rotation steps, each row followed by its count of steps
The counts run from 0 to 661.
[ 1.31  0.03 -0.01  0.02 -1.22  0.61 -0.11 -1.04 -0.02  0.25 -1.29 -0.01
 -2.39 -2.18  1.65  1.57  1.71 -1.42 -2.60 -0.55  1.30 -0.99 -0.64 -0.31
 -0.27  2.37  1.40  1.82  0.60 -1.90 -0.33 -0.49 -2.31 -0.84 -1.89 -2.51
  0.61 -0.93 -2.26  0.50  1.18 -2.95 -1.48  0.20 -0.37 -1.45 -2.43 -1.92
  0.77  0.83 -0.31 -1.26 -2.75  0.64  3.38  1.37 -0.76 -1.43 -3.07 -0.74
 -1.52 -1.53  2.39  0.52 -2.11 -1.13 -4.95 -1.48 -0.70] : 602
[ 0.19  0.14  1.43  0.56 -0.58 -0.56 -0.47  1.00  0.58 -0.03  1.73  0.34
 -5.26 -1.34  1.98  1.67  0.78 -0.95 -1.54 -1.52 -0.70 -2.63 -2.81  2.80
 -3.50  3.38 -2.84  1.32 -1.44 -2.57 -0.58 -1.57 -0.92 -1.48  0.68  0.73
 -2.16  1.70 -1.60  1.54 -0.20  0.00  0.44 -0.38  1.33  1.60  0.03 -2.01
  1.31 -2.64  0.39  0.08  1.31  0.17 -3.15 -1.01 -1.65  0.59  0.63  1.29
  1.09  0.45  0.57  1.30  0.91  0.18 -2.12 -0.25  1.38] : 114
[ 0.57  0.98  4.52 -1.47  1.62  1.06 -2.72  0.79  1.14 -0.38  1.91 -0.39
 -4.38  2.77  0.60 -1.55 -0.68 -0.55 -1.42 -0.18 -2.01 -2.01  1.54 -0.92
 -0.22  2.34 -0.20  1.20 -0.35 -0.87 -0.68  1.93 -0.88 -0.84  0.37  0.18
 -0.24  0.33 -4.26  0.06 -0.98  0.77  0.94 -0.26 -1.51  0.84  1.52 -0.59
  3.39 -1.08  2.74  0.69 -0.92  2.30 -1.13  1.62  1.23 -1.45 -0.27 -0.88
  3.08  0.70 -0.41  1.27  1.73  0.65 -1.46 -0.93 -0.26] : 305
[-0.26  2.05  3.02 -2.01  0.62 -0.11  0.66 -0.29  0.83 -0.41  0.43 -0.43
 -3.45  0.47  0.75 -1.67 -1.12  0.84 -2.84  0.09 -1.21  0.25  2.29 -1.07
 -1.77  3.40  3.23  3.37  1.42 -0.73 -1.19  1.04 -0.89 -0.58  0.09 -1.55
  1.07  1.26 -3.14 -1.59  0.59  0.24  0.54 -1.15  0.87  0.37  1.39 -0.05
  2.29 -1.23 -1.82  0.63 -3.95  2.00  0.19 -0.13  2.11 -0.01  0.16 -0.51
  3.65  1.50  0.88  2.52 -0.75 -1.15 -1.54 -1.83 -1.03] : 300
[ 1.15  0.01 -1.99 -0.73  2.12 -1.12  0.11  1.99  0.40  1.49  1.23 -0.53
 -3.35 -1.63 -3.10 -1.47  1.12 -1.19  0.04 -2.24 -2.83 -1.65  0.28  2.78
  0.26  1.52 -1.14  0.34  0.93  2.45  2.75 -2.58  0.42 -0.34 -1.87 -1.34
 -2.03  2.39  0.59 -1.04 -0.53 -0.86 -0.10  1.63  0.62 -0.82 -1.28  0.98
  1.17 -2.43 -2.01  1.36 -1.59  1.14 -2.19  0.60  2.54  0.73  1.13 -0.06
  0.29 -0.39  0.65  0.93  1.64 -2.24 -2.43 -3.59 -0.61] : 657
[ 1.23  0.85  0.19  0.18 -0.40  0.73  0.06 -0.74  0.06  0.68 -0.80  0.76
 -2.39 -3.15  1.66  2.47  1.38 -2.24 -2.20 -0.57  0.97 -1.35 -1.14  0.06
  0.25  2.13  0.43  1.05  0.58 -0.76  0.37 -1.01 -2.36 -1.53 -1.82 -2.17
 -0.60 -0.09 -2.26  0.39  1.40 -2.60 -1.27  0.72 -0.56 -0.94 -1.55 -2.04
  1.26  1.21  0.18 -0.40 -3.14  0.51  2.57  1.57 -1.01 -1.07 -3.60 -0.64
 -1.72 -0.83  1.69  0.95 -2.37 -1.56 -5.17 -1.35  0.31] : 601
[-0.06 -0.48 -0.54  0.36 -1.94  1.37 -1.34  2.58  0.68 -0.61  1.31 -0.88
 -4.61 -0.08 -2.66  0.68  2.78 -0.58  0.75  0.46 -2.60 -2.84 -1.81  1.29
  0.29  2.90 -3.04  0.27  0.23 -2.10 -0.11 -0.42  1.50  0.94 -2.38 -0.15
 -2.69  0.87 -1.76 -0.18 -0.13 -1.94 -1.74  2.26  1.10 -0.27 -1.38 -0.78
  1.56  0.86  1.09 -1.96  0.59  1.79 -1.54  0.78  0.49 -0.27  1.05 -3.63
  0.93  2.37 -0.46  0.31  0.95  0.31 -2.36 -0.54 -0.88] : 418
[ 2.94  0.76  0.85 -2.04  2.38  1.18 -2.17  0.75 -0.19 -0.29  0.62 -1.07
 -2.83 -1.21 -0.05 -1.72  0.19 -2.04 -1.53 -3.03 -1.82 -1.68  1.39  0.68
  1.43  0.54 -0.07  0.61 -0.57  1.76  2.06 -0.35 -1.41 -0.62 -1.77 -0.35
 -0.71  0.33 -1.79  0.25 -0.07 -0.91  0.88  1.64 -1.13 -1.06 -0.14 -0.35
  1.17 -0.53 -0.75  2.63 -3.32 -0.76 -0.40  2.44  2.33 -0.93 -2.93  0.60
 -0.94  0.56  0.63  0.39  1.36 -1.48 -4.37 -4.95 -0.77] : 129
[-0.60  2.23  1.32 -1.93 -1.39 -0.55  2.19  1.55  1.61  1.28 -0.08 -0.90
 -2.25 -0.22  1.30 -2.68  0.13 -0.38 -2.95  0.67 -1.89 -1.34  0.01 -0.72
 -1.38  3.59  0.83  3.71  2.12 -0.32 -0.58  1.26 -0.27  1.05 -0.98 -2.77
  0.96  1.62 -1.79 -1.17 -0.36 -0.87 -0.39 -2.01  2.46  0.48  0.85  1.63
  2.20 -0.95 -2.66  0.80 -2.83  0.07  0.35  0.70  0.33 -0.17 -1.30 -2.17
  1.82  2.24  0.55  3.96 -1.12 -1.23  0.00  0.07 -1.68] : 562
[-1.26  1.15 -0.49 -1.05  0.88 -0.89  2.60  1.09 -0.41 -0.72  3.12 -0.42
 -1.73  0.23 -2.32  0.06  0.99  0.40 -0.56  0.70 -0.71  0.36  1.95 -0.92
  0.11  3.97  4.24  0.50  1.98  0.81 -0.12 -0.61 -1.80 -0.54 -1.28 -2.29
  0.48  0.49 -1.96 -1.11 -0.93 -1.06 -0.26 -0.99 -1.16 -2.66 -1.23 -1.75
  2.41 -1.68  0.17 -0.93 -2.09  3.06  1.85 -0.04  1.25 -1.45  2.42 -0.47
  2.33 -0.58  1.84  2.50 -0.94 -1.82 -2.55 -1.86 -0.74] : 542
[ 0.93  0.14 -1.83 -1.82 -1.11 -1.11 -0.63  0.62 -1.11  0.69  0.37 -1.72
 -5.30 -1.53  0.77 -1.04  0.77  1.30 -2.68 -2.52 -0.31 -2.57  0.73  1.25
 -2.29  2.15  1.37  1.81  1.11 -0.10  1.66 -2.56 -0.59  1.63 -0.89 -1.95
  1.12  0.11 -2.72  1.36 -0.83 -0.89  1.25  0.00 -0.02 -0.14 -1.09  0.42
 -1.10 -1.15 -3.34  0.65 -1.87  0.34 -0.36  0.20  1.64 -0.04  0.62  1.95
  0.45 -1.40  1.96 -0.27  2.86 -1.76 -1.24 -4.43 -1.29] : 520
[-0.20 -0.28 -1.00 -0.87  1.06 -1.05 -0.06  0.30 -0.45 -1.51  3.28 -1.43
 -3.66 -0.51 -4.07 -0.47  0.30  1.64  0.63 -0.14 -1.77 -0.66  0.87  0.31
 -0.77  2.01  2.48 -0.25  1.41 -0.64  0.75 -2.15 -1.06 -0.17 -1.91 -0.47
 -0.62  0.59 -3.51 -1.77  0.31 -0.66 -0.13  0.89 -1.35 -2.65 -2.06 -0.79
  1.24 -0.80  0.31 -0.95 -1.34  3.76 -0.80  0.54  2.33  0.40  2.96  0.80
  2.52  0.85  0.64  0.56  1.32 -0.78 -4.43 -2.60 -0.85] : 216
[-0.48  0.97  1.01 -0.77 -2.28 -0.16  1.56  0.38  2.61  0.50 -0.66 -0.37
 -1.66 -1.01  0.95 -1.42  1.03 -1.54 -2.28  1.52 -0.03 -1.91 -1.82 -1.16
 -1.36  2.60 -0.24  1.92  1.15 -2.42 -0.60  1.39 -0.97  0.79 -1.37 -2.78
  0.28 -0.29 -2.75 -1.19  0.22 -2.71 -1.82 -1.82  1.79 -0.74 -1.49  1.15
  2.01  0.42 -1.15 -0.24 -1.99 -0.28  2.10  1.39 -0.42 -1.69 -2.38 -3.30
  0.73  2.53  0.55  3.48 -2.97 -0.87 -2.46  1.61 -1.66] : 162
[ 0.60  0.28  1.15 -0.70  0.02 -1.22  1.83  0.53  1.43 -2.38 -1.48  0.32
 -3.01 -1.52  1.40 -1.83 -0.66  0.86 -2.59  1.00 -0.40  0.01 -0.05  0.33
 -3.24  3.02  3.05  3.65  0.98 -1.40 -1.44 -0.33 -1.35 -1.59 -0.70 -0.65
  0.64  0.04 -1.71 -1.44 -0.10 -0.09 -0.74 -1.26  2.89 -0.55 -0.19 -1.77
  2.69 -2.77 -3.59  0.63 -3.55  1.57 -0.27 -0.84  0.58  1.40  0.10  0.63
  1.97  0.74  0.69  2.24 -1.40 -0.28 -3.25 -0.78 -1.07] : 363
[ 0.61  0.99  0.65  0.20 -0.02  1.48 -0.25  2.16  1.77 -0.16  1.19  0.62
 -2.70  0.54  1.64  1.23  2.54 -4.43 -0.52 -2.28 -0.16 -2.23 -2.71  2.37
 -0.44  3.08 -3.27  0.18 -2.57 -1.24  0.99  0.01 -1.36 -2.31  0.82  0.30
 -2.24  1.20  0.41  1.33 -1.58 -2.68  1.13 -0.92  1.19  0.64 -1.06 -2.68
  1.52 -3.41  0.67  0.03  1.36 -1.72 -1.27  0.01 -1.12 -2.64 -0.41 -0.52
 -0.44  0.37  0.75  2.19  0.95 -1.41 -0.59 -0.75  0.03] : 576
[-0.97  0.56 -0.98 -0.47 -0.31 -0.90  0.53  2.40 -0.89  1.84  3.73 -1.43
 -5.00  0.23 -3.39 -0.39  1.50  1.70 -0.64  0.56 -1.91 -2.23  1.70 -0.08
  0.10  2.86  0.17  0.06  2.68  0.98 -0.05 -1.22  0.48  1.95 -1.47 -2.63
 -1.13  1.20 -2.62 -0.30 -1.00 -0.43 -0.76  0.46 -1.68 -1.20 -0.53  1.26
  2.35  0.07  1.46 -1.23 -0.60  3.93  0.56  0.34  1.21 -1.15  2.06 -1.91
  2.10 -0.30  1.24  0.77  1.05 -0.74 -0.52 -1.86 -0.55] : 82
[ 1.39  0.98  3.59 -0.78  2.28  0.75 -1.89 -0.29  1.02 -1.74 -0.31 -0.38
 -4.72  1.66  1.16 -1.95 -2.44  0.38 -2.41 -0.51 -1.52 -1.24  1.05 -0.31
 -0.62  1.99  2.04  1.64  0.98 -0.27 -0.55  0.90 -1.74 -1.96 -0.74  0.10
  0.46  0.10 -3.51 -0.46 -0.89  0.98  1.06 -0.23 -0.12  0.91  1.74 -2.36
  2.71 -2.42  0.39  1.09 -2.71  3.05 -1.64  1.35  2.34  0.46  0.23  0.76
  2.37  0.02  0.06  0.56  1.70  0.82 -2.06 -1.53 -0.90] : 369
[-0.39  0.11  1.57  0.78  0.46 -1.18 -0.45 -0.26  2.01 -0.23  1.97 -0.03
 -3.16 -2.06 -1.10  0.52 -0.76 -0.54 -1.14  1.24 -0.37 -2.55 -2.07 -0.60
 -1.40 -0.05 -1.26 -0.88  1.59 -1.86 -0.30 -1.62 -2.26 -0.05 -1.44 -0.93
 -2.42  0.05 -4.15 -2.44  1.61 -0.54 -1.54 -0.37 -0.49 -1.19 -0.57  0.57
  2.52  0.40  1.51  1.00 -1.20  2.13 -0.97  1.14 -0.08  1.13 -1.28  0.18
  1.54  2.63 -1.28  1.83 -2.04  0.73 -6.12  1.13  0.50] : 223
[ 2.13  0.93  2.04 -0.60  3.74 -0.27 -1.62  1.26  1.55 -0.43  2.33  0.38
 -2.72 -0.02 -0.70 -1.72  0.05 -2.30 -0.69 -1.35 -0.56 -2.22  1.77  0.75
  1.06 -0.70 -0.58 -0.53 -1.10  2.33  1.65 -0.36 -2.03 -1.19  0.09 -0.38
 -1.78 -0.30 -1.05 -0.59 -0.81  0.31  1.08  0.20 -2.36 -0.75  0.06  0.01
  2.96 -2.46  1.01  2.66 -2.36  0.60 -0.47  1.62  2.22 -2.01 -1.44  0.97
 -0.09 -0.40  0.14  0.58  0.43 -0.94 -4.10 -3.81  0.86] : 64
[ 0.89  0.11  1.00 -0.52  0.08 -1.17  1.72  1.69  1.62 -0.86 -1.26  0.13
 -2.48  1.35  0.22 -2.97  0.76  0.25 -1.26  1.06 -2.17  0.27  0.12  0.45
 -1.15  4.64  2.19  3.76  0.74 -0.02 -0.92  1.07 -0.10 -1.18 -1.38 -1.12
  0.79  1.16 -0.36 -0.73 -2.13 -1.10 -0.99 -1.39  2.88 -0.16 -0.87 -1.92
  3.62 -3.53 -1.92 -0.83 -1.63  2.23  0.16 -0.05  0.94  0.50  1.40 -2.02
  1.90 -0.43  1.78  2.95  0.17 -0.10 -0.53  0.16 -2.71] : 101
[ 0.94  0.61  3.22 -0.21  1.12  0.64 -1.74  0.23  1.99 -2.18 -1.23  0.09
 -4.94  1.82  1.67 -2.05 -1.86  0.20 -2.57  0.88 -0.83 -1.64  1.56 -0.23
 -1.09  2.41  2.15  1.80  1.11 -0.48 -0.95  0.84 -1.33 -1.60 -0.33  0.03
  0.64 -0.93 -3.21 -0.78 -1.14  0.46  0.76  0.02 -0.04  0.78  1.58 -2.87
  2.53 -2.42 -0.46  0.11 -2.62  3.25 -1.20  1.18  2.58 -0.16  0.33 -0.37
  2.34 -0.50  0.09 -0.31  1.58  1.05 -1.17 -2.03 -1.25] : 368
[-1.03  1.92 -1.10 -0.61  0.08 -0.94  2.60 -0.18  0.13  0.44  2.39 -0.19
 -1.96 -1.49 -0.16  1.76  1.03 -1.01 -1.92 -0.60  1.82 -0.39  0.25 -0.45
 -0.72  2.87  3.07 -0.22  1.54 -0.64  0.75 -1.88 -3.00 -0.97 -0.15 -3.66
  0.95  0.45 -2.61 -0.82  0.26 -2.62  0.48 -1.74 -1.31 -2.45 -2.35 -1.57
  0.42 -1.35 -0.88 -0.41 -2.20  1.47  2.56  0.34  0.30 -2.53  0.90  1.38
  0.46 -1.54  2.57  2.19 -1.03 -2.79 -2.86 -2.32 -0.18] : 142
[ 2.21 -0.82 -0.25 -3.16  0.13 -1.28 -1.84  1.06 -0.63  0.31  1.84 -1.83
 -4.04 -0.89 -1.51 -2.93  1.17  1.07 -1.49 -1.97 -1.27 -2.17  3.12  0.51
 -1.33  0.70  0.56  1.46 -1.16  0.38  1.50 -1.22 -0.26  1.87 -0.49 -1.15
  0.07 -0.16 -3.21  0.62 -0.79 -0.22  0.28  0.68 -1.45 -1.56 -1.74  2.54
  1.06 -0.47 -1.48  1.61 -2.12 -0.34  0.17  1.50  2.56 -1.28 -0.36  0.58
  0.65 -0.08  1.56  0.43  1.76 -1.52 -3.00 -4.75 -0.72] : 457
[ 0.27  1.51  2.15 -0.41  0.07  3.21 -1.68  0.87  0.97 -1.90 -0.04 -0.36
 -5.47  1.60  0.74  0.72  0.03 -1.41 -0.83 -1.34 -1.77 -1.12 -0.35  1.06
 -0.36  4.22 -0.05  0.74  0.50 -1.52 -0.26  0.28 -0.13 -1.99 -0.41  0.63
 -1.09  1.21 -2.33 -0.34 -0.22 -1.18  2.24  1.51  0.81  1.99  1.22 -3.77
  0.55 -1.40  0.40 -1.07 -1.55  2.34 -2.56  0.43  1.99 -1.02  1.48 -1.36
  2.18  1.59 -0.65  0.05  2.84 -0.07 -0.71 -2.25 -0.87] : 41
[ 1.46  1.47  0.05 -3.39  0.92  0.01  0.44  2.06  0.45 -1.03  1.74 -0.87
 -2.19 -1.05  0.09 -2.60  0.86 -0.71 -1.75 -2.10 -0.92 -1.31  2.77  0.43
 -0.76  1.47  1.70  1.80 -0.56  1.52  1.55 -0.76 -0.87  0.82  0.38 -1.16
  0.34  0.16 -1.48  0.04 -0.88 -0.38  1.61 -0.14 -0.14 -1.45  0.23  0.67
  1.00 -2.03 -3.24  2.80 -3.67 -1.78  0.09  0.77  2.78 -1.86 -0.75  0.71
  0.65  1.26  1.09  1.55  0.74 -2.63 -2.55 -5.02 -0.82] : 59
[ 2.06 -0.41 -0.26 -0.57  1.11 -1.45 -1.45  2.16  1.30  2.51 -0.20 -0.03
 -5.50 -0.15 -1.56 -2.49  1.06  0.02 -1.44 -1.38 -2.09 -2.68  1.45  2.82
 -0.42  1.17 -1.96  1.89  0.34  1.97  1.43 -1.23  1.04  0.14 -0.32 -1.45
 -2.13  1.35  0.95  0.03 -1.04  0.26 -0.15  1.06  0.29  0.83 -0.76  1.59
  1.70 -2.27 -1.63  0.70 -1.60  1.67 -2.02  0.37  2.94 -0.14  0.49 -1.01
  0.45 -1.59  0.42 -0.18  2.24 -1.24 -0.61 -3.69 -0.38] : 260
[-2.04  1.60 -0.71  0.45  0.58 -0.71  1.88  1.86 -0.52  0.32  4.11 -0.41
 -4.01 -0.34 -2.42  0.40 -0.28  0.97 -0.88  1.12 -0.78 -2.11  0.96 -0.39
  0.59  2.29  2.31 -1.28  3.52  1.72  0.09 -1.52 -1.76  0.57 -1.53 -2.63
 -0.66  0.40 -3.39 -1.03 -1.08 -0.11  0.68  0.04 -2.33 -1.92  0.74 -1.21
  1.93 -0.36  1.22  0.02 -2.07  4.63  0.86  0.35  1.11 -1.30  1.91  0.45
  2.12 -0.46  0.69  0.54  0.66 -0.59 -1.50 -2.31  0.11] : 147
[-0.09  1.02  3.02 -0.67 -0.11 -1.11  0.28  1.64  2.27  0.73  0.44  0.11
 -4.80  1.31  1.99 -3.50 -1.25  0.96 -3.16  1.58 -1.07 -2.97  1.28 -0.51
 -1.69  1.49  0.64  2.07  1.88  0.27 -0.74  1.45 -0.93  0.98 -0.25 -1.85
  0.31 -0.61 -3.31 -0.55 -1.62  1.14  0.26 -1.85  0.43  0.83  2.24  0.82
  3.95 -1.64 -0.53  1.50 -2.73  2.31 -0.05  0.82  1.25 -0.88 -0.91 -1.26
  2.74  0.88 -0.24  1.93  0.36  0.77  0.55 -0.56 -0.52] : 630
[ 0.34 -0.23 -0.74 -0.53 -0.03  1.62 -0.14  1.42 -0.25 -2.25  1.66 -0.81
 -2.41 -1.73 -3.09  0.64  1.78 -1.37  0.80 -1.14 -3.49 -0.83 -2.60  0.84
  0.36  3.24 -0.36  0.38  0.58 -1.36  0.93 -1.14 -0.05 -0.51 -3.73  0.73
 -2.36  1.77 -1.86 -0.98  0.42 -2.50 -1.21  2.55  1.63 -1.80 -1.63 -1.90
  0.77  0.03 -0.05 -0.13 -0.56  0.45 -2.04  0.78  0.62  1.27  0.19 -1.41
  0.29  3.60 -0.13  1.54  0.36 -0.61 -5.40 -0.78 -1.27] : 352
